In the data rows, the value 128 means zero.
Here are some points, each followed by its number:
174 136 178 191 194 173 180 167 185 168 188 128 0
187 171 162 184 188 187 189 184 177 185 187 126 1
164 139 148 153 158 157 160 142 154 149 160 128 2
133 188 200 160 154 135 142 130 171 133 148 130 3
103 78 75 67 83 106 99 114 74 109 90 130 4
84 76 73 79 78 86 78 89 78 88 78 129 5
155 123 149 160 163 157 158 156 154 155 158 128 6
162 148 158 160 161 166 161 169 162 166 159 128 7
106 101 102 109 107 104 107 104 106 109 108 126 8
87 58 58 63 74 93 81 96 54 94 81 128 9
146 148 147 143 144 143 146 145 144 144 146 128 10
148 108 124 128 138 151 144 156 129 155 140 128 11
96 125 124 111 102 96 98 95 126 95 97 128 12
124 147 139 134 126 121 123 121 137 123 129 127 13
84 79 89 87 82 80 84 85 87 81 82 127 14
177 176 178 174 178 182 177 175 170 179 177 129 15
105 109 107 106 107 108 105 110 110 109 108 128 16
146 147 141 144 147 148 147 130 142 145 146 128 17
119 126 114 122 118 125 120 124 123 127 121 128 18
85 117 102 103 94 89 87 99 105 95 93 128 19
135 144 139 130 134 136 134 139 130 136 135 129 20
156 140 136 146 152 154 160 159 143 157 154 128 21
91 146 159 116 110 88 98 76 133 83 101 128 22
74 92 83 71 72 73 66 66 71 74 74 129 23
166 134 140 149 151 171 159 178 139 172 155 128 24
172 179 178 169 173 172 173 158 172 172 176 130 25
179 171 170 170 169 179 173 183 169 179 166 128 26
120 158 167 144 133 108 124 98 159 105 132 126 27
106 43 46 46 54 113 97 137 46 119 82 131 28
62 118 104 77 70 67 64 56 91 60 68 127 29
97 108 107 99 101 95 100 88 98 92 103 129 30
103 158 175 165 140 95 110 84 166 95 125 127 31
97 110 84 92 101 96 97 96 85 95 99 128 32
119 114 117 120 116 120 120 115 117 119 117 127 33
65 70 60 80 78 62 61 58 78 62 69 127 34
129 147 142 133 132 126 125 130 136 125 129 126 35
133 125 142 142 140 133 133 133 143 134 135 129 36
79 92 94 86 85 77 78 78 86 75 85 128 37
152 158 152 153 153 150 149 153 145 149 149 128 38
155 171 167 157 163 146 166 128 148 139 163 129 39
173 184 173 169 170 172 169 148 165 172 171 127 40
104 103 107 107 103 101 104 102 112 102 103 127 41
110 150 155 144 144 111 121 97 146 101 133 128 42
87 63 72 86 81 87 85 101 80 97 87 131 43
154 164 168 142 144 155 151 158 142 159 146 128 44
143 110 122 119 119 150 138 152 119 154 122 127 45
188 199 192 192 195 177 201 161 188 174 198 128 46
181 207 212 211 208 174 193 158 214 167 207 128 47
94 94 87 92 94 93 94 86 83 89 93 127 48
86 201 176 144 118 81 95 74 178 77 107 127 49
149 138 137 138 131 145 150 137 141 140 138 128 50
139 138 126 134 137 138 139 142 124 139 137 130 51
84 32 33 61 70 92 78 103 32 92 74 130 52
165 150 166 162 168 169 166 167 160 169 166 128 53
81 97 93 83 81 77 81 96 82 86 78 128 54
135 61 95 123 124 140 134 138 123 134 128 126 55
141 144 151 143 144 139 141 148 141 136 139 127 56
153 148 146 143 142 152 148 156 142 153 143 128 57
166 176 163 163 164 167 168 171 168 170 169 127 58
48 75 63 61 54 49 50 51 57 50 53 129 59
174 144 163 170 170 158 171 127 169 143 175 128 60
144 144 146 154 148 143 146 143 146 141 147 129 61
68 83 83 72 70 63 69 83 70 72 66 128 62
131 136 134 135 133 132 129 127 135 130 127 128 63
139 147 151 157 160 135 144 120 147 129 152 128 64
148 139 138 141 137 147 139 142 137 143 134 128 65
149 146 155 152 152 145 149 126 154 140 156 127 66
137 144 140 141 138 140 140 148 139 146 138 129 67
124 109 112 114 118 124 127 126 115 126 119 127 68
103 100 99 111 108 100 102 105 106 105 103 126 69
138 147 160 165 161 131 142 115 158 125 151 128 70
120 115 117 114 120 119 123 115 114 119 124 127 71
113 95 87 105 105 113 109 119 98 115 105 127 72
89 124 93 97 103 83 92 81 97 80 98 128 73
170 95 139 160 166 170 167 169 152 169 164 126 74
200 189 195 188 194 192 196 170 194 181 194 129 75
141 122 136 137 138 139 140 139 137 139 140 128 76
124 110 112 112 118 125 123 128 114 127 120 129 77
97 86 80 77 79 103 89 117 78 108 77 127 78
124 172 143 129 127 122 124 114 133 118 126 128 79
22 42 27 22 20 35 21 62 26 48 19 129 80
162 145 156 164 164 166 157 173 155 167 160 129 81
179 197 213 169 174 180 177 178 167 183 176 128 82
78 73 64 65 73 79 78 89 64 81 73 128 83
72 49 68 66 57 68 73 64 63 60 69 128 84
88 141 137 103 94 81 86 81 118 81 86 126 85
141 124 127 124 135 142 143 145 124 140 139 129 86
New points follow, each followed by the numbers of its three nearest points above by angle, smallest number first.
135 121 131 131 134 136 133 138 129 135 134 128 11 74 76
136 180 158 147 140 133 137 132 148 133 138 128 3 35 63
131 138 134 137 133 131 130 137 140 136 133 128 38 58 67
122 122 120 112 114 121 117 125 115 122 110 129 4 78 80
136 127 141 142 138 133 137 137 147 135 137 126 0 6 36
158 201 190 177 170 157 159 151 194 153 163 130 25 46 47
149 134 125 145 149 148 147 154 142 152 148 129 1 21 24
152 147 158 165 155 152 155 151 155 149 156 128 15 61 75
102 228 156 123 112 96 106 95 130 94 112 127 13 49 79
123 160 157 149 140 126 128 123 166 125 134 128 3 35 63
136 145 137 133 127 139 134 155 135 141 126 128 20 57 67
94 123 124 104 102 92 100 78 103 86 106 127 29 30 73
199 143 153 180 186 202 196 207 169 204 186 127 21 24 81
145 117 124 131 138 148 142 151 123 149 143 127 11 24 86
159 180 199 184 177 157 160 149 198 152 163 128 47 61 66
146 137 134 135 136 151 145 152 132 151 140 128 21 24 57
156 134 136 145 143 151 150 149 137 151 149 127 1 21 24
144 66 96 116 119 147 137 158 111 149 127 128 11 45 55
124 171 172 174 175 112 134 95 185 105 152 129 27 42 70
113 145 137 128 121 109 113 101 136 105 120 127 22 49 85
133 136 130 130 131 128 133 124 126 130 134 129 17 39 40
120 165 157 133 134 118 124 115 141 115 128 129 13 27 79
156 110 119 136 135 164 147 177 119 166 140 130 11 24 86
129 127 127 124 125 131 127 130 126 134 127 129 11 28 45
105 172 188 177 150 99 117 84 173 92 128 128 27 31 42
71 123 102 83 82 68 73 63 91 68 76 127 19 29 73
117 73 77 83 97 122 111 129 80 125 105 128 28 68 77
163 223 225 225 206 157 179 137 223 149 192 129 47 64 66
167 147 141 154 161 170 166 169 144 171 164 130 1 21 24
103 108 100 102 97 105 99 112 103 107 100 129 5 16 80
160 117 122 111 137 169 156 170 116 166 149 128 11 45 86
164 187 193 180 174 161 170 157 191 162 172 128 25 46 47
133 137 141 136 137 132 135 134 142 132 136 127 46 47 56
125 150 150 149 144 114 136 107 151 113 145 129 27 42 70
137 88 100 113 116 143 132 150 104 144 126 128 45 55 77
172 118 111 142 153 175 170 178 112 175 161 130 11 24 86
159 203 183 162 156 158 157 158 167 160 159 129 38 40 82
144 174 141 136 138 146 143 150 131 146 140 129 20 38 44
159 54 70 132 145 168 154 157 117 162 148 126 11 45 55
129 120 114 125 121 127 125 125 121 125 126 128 52 68 72
155 135 139 152 161 159 162 164 148 161 160 125 1 21 81
135 152 147 148 144 134 140 133 144 136 145 129 39 46 47
136 115 112 125 127 136 135 127 116 136 128 128 45 55 68
144 124 128 136 138 144 142 146 129 144 140 129 21 24 74
117 137 134 118 113 114 114 119 128 116 112 126 12 22 85
101 163 143 143 130 98 108 92 144 100 116 127 31 42 49
92 150 123 112 105 87 93 81 116 83 100 128 12 29 85
142 117 124 139 140 141 140 141 136 145 141 127 11 74 76
136 130 138 140 135 137 137 136 141 136 136 127 0 7 53
132 116 145 161 167 130 140 121 159 121 153 129 36 64 70
140 128 131 136 134 141 136 144 129 143 139 129 21 24 81
167 115 110 138 151 170 164 174 115 175 160 131 11 24 86
125 110 109 110 111 134 106 152 107 142 108 127 28 77 78
171 204 205 203 203 163 177 152 204 159 188 127 46 47 66
104 90 97 104 100 103 103 113 100 111 104 130 5 9 43
116 112 122 117 112 112 114 138 117 125 114 130 43 78 80
135 26 91 119 120 139 133 143 110 143 125 130 55 68 77
142 173 189 156 153 139 145 138 166 140 147 127 3 47 82
153 134 134 135 132 156 146 150 133 153 139 129 24 57 65
138 174 175 181 178 128 157 108 176 121 176 126 64 66 70
124 118 102 98 111 128 115 132 97 134 113 129 4 28 77
139 126 130 139 141 140 140 141 138 140 140 127 6 74 76
128 132 130 127 131 131 133 136 128 128 130 129 20 51 67
138 142 147 142 142 136 139 122 144 133 143 127 39 64 66
106 78 89 78 89 111 102 124 81 115 100 127 4 28 52
169 130 133 153 159 170 162 171 137 174 162 127 21 24 81
135 121 133 131 128 135 126 147 134 138 128 128 11 24 74
131 137 130 130 129 133 132 132 130 133 130 128 20 44 67
127 131 132 120 126 129 121 125 125 128 126 128 22 29 85
167 165 168 165 170 167 167 169 164 168 169 127 10 15 58
109 175 159 134 122 106 114 105 159 104 119 128 13 27 49
139 117 151 157 151 133 142 127 173 133 147 128 0 36 70
160 140 149 146 159 162 167 167 151 160 159 127 7 21 53
114 146 155 152 134 111 119 105 149 108 124 127 27 31 42
180 106 105 163 172 177 179 189 149 182 173 131 21 24 74
169 132 123 152 161 165 172 166 127 164 167 128 21 24 51
144 93 103 145 153 147 144 133 136 141 146 126 11 55 74
174 149 151 156 158 176 175 184 153 181 167 126 21 24 57
140 146 148 146 140 139 143 136 149 139 140 126 25 46 47
129 131 143 133 135 127 131 130 141 128 131 125 3 36 70
126 125 125 121 126 123 129 120 122 124 134 130 30 32 71
106 138 140 137 139 98 114 86 143 93 126 128 22 31 42
179 150 151 158 174 185 180 190 156 185 180 129 21 24 81
151 148 144 150 149 151 153 152 151 151 153 129 1 15 58
120 109 112 115 119 123 119 127 114 121 120 129 9 52 72
127 140 126 129 127 121 125 128 130 126 123 130 13 49 79
54 49 59 56 51 47 53 53 54 49 52 127 14 41 84
148 165 171 180 167 141 153 131 179 139 160 126 47 64 66
170 170 176 175 181 160 180 149 178 158 178 127 46 47 75
126 133 135 129 129 126 128 132 129 124 127 128 3 13 35
167 177 186 199 202 158 174 143 191 152 188 128 47 61 66
189 180 182 185 188 189 190 177 179 190 188 128 1 15 75
141 147 151 140 141 140 137 144 141 143 139 129 44 56 82
120 125 121 127 122 123 120 127 126 124 121 128 19 69 80
154 127 127 133 137 153 153 161 133 157 146 128 21 24 86
135 117 110 114 120 144 121 154 116 146 120 128 11 28 45
219 209 208 211 216 219 220 200 202 220 217 127 15 25 75
137 141 139 135 132 133 136 134 133 133 133 128 10 44 82
170 165 156 167 171 173 172 137 163 160 166 129 17 40 75
182 174 174 184 182 182 182 160 179 176 181 128 15 25 75
134 117 120 129 133 130 134 124 124 126 130 128 11 55 68
141 197 173 149 146 140 146 133 163 139 144 127 3 35 63
174 169 162 159 158 174 167 181 158 174 156 128 26 57 58
110 137 133 120 111 107 111 97 122 102 109 127 12 22 85
161 159 152 141 146 160 156 169 144 162 156 127 26 57 58
138 76 100 114 109 144 133 151 111 144 122 127 45 55 77
175 77 125 155 161 175 171 178 148 173 169 128 11 74 76
104 131 120 106 106 101 102 96 117 97 108 128 12 29 85
74 150 160 97 85 65 76 62 117 62 80 128 12 22 85
118 154 130 122 124 120 120 117 126 119 121 127 22 49 79
134 100 92 133 134 133 131 136 120 135 132 127 55 68 77
154 82 131 148 147 155 154 155 145 156 147 129 11 74 76
127 129 119 134 130 130 128 122 128 125 133 128 42 64 70
139 167 167 163 155 133 146 120 162 126 148 128 3 64 70
73 135 102 81 77 73 81 75 87 76 78 129 19 29 73
175 121 149 151 160 183 172 195 148 188 170 124 21 24 76
128 149 147 141 138 124 133 125 145 125 131 125 3 35 70
134 144 144 134 133 131 133 130 134 130 134 127 3 39 82
128 104 106 120 127 131 129 133 115 132 128 129 55 68 77
141 87 94 119 125 146 135 131 115 136 133 129 55 68 77
156 133 122 123 126 160 150 159 123 161 142 128 11 24 86
149 179 176 168 172 145 159 132 172 139 169 129 39 47 66
178 197 200 208 199 172 183 163 206 169 191 127 46 47 61
131 124 144 136 134 128 133 126 137 129 131 127 36 66 70
172 163 180 174 175 156 171 128 182 145 174 130 47 60 66
147 144 143 138 138 148 143 152 139 149 137 128 26 57 65
127 100 114 128 135 132 130 134 122 130 131 128 55 68 77
137 147 137 135 132 135 134 137 134 134 137 130 20 38 44
91 174 122 102 95 87 93 84 108 84 94 127 12 29 85
149 196 190 164 158 146 149 140 170 143 151 127 3 39 47
141 146 158 159 159 140 146 142 157 142 157 129 47 61 66
144 125 131 135 141 144 142 146 137 147 139 127 21 24 74
191 176 174 178 181 191 185 191 179 190 182 129 7 15 26
71 64 53 45 50 86 53 108 46 96 47 127 9 78 80
89 187 172 135 115 88 95 73 167 81 103 129 22 31 49
127 93 114 127 126 127 128 126 124 131 128 128 55 68 77
152 133 131 140 141 150 149 152 128 151 148 127 21 24 51
130 121 125 126 130 131 131 135 128 132 128 127 11 45 55
137 167 171 168 164 134 143 122 169 128 153 130 3 64 70
127 106 128 135 131 124 129 124 133 124 133 126 36 55 74
143 157 136 162 164 135 152 122 150 131 165 129 39 64 66
183 174 179 175 180 178 180 162 179 170 180 129 15 25 75
117 126 126 122 114 117 116 114 121 115 116 130 12 19 29
99 188 132 105 100 103 97 97 112 98 94 131 12 22 85
127 133 127 121 128 124 135 115 116 121 130 128 30 71 73
151 109 129 135 141 144 150 131 130 140 146 128 11 74 76
113 165 160 145 133 113 121 102 163 109 127 129 13 27 31
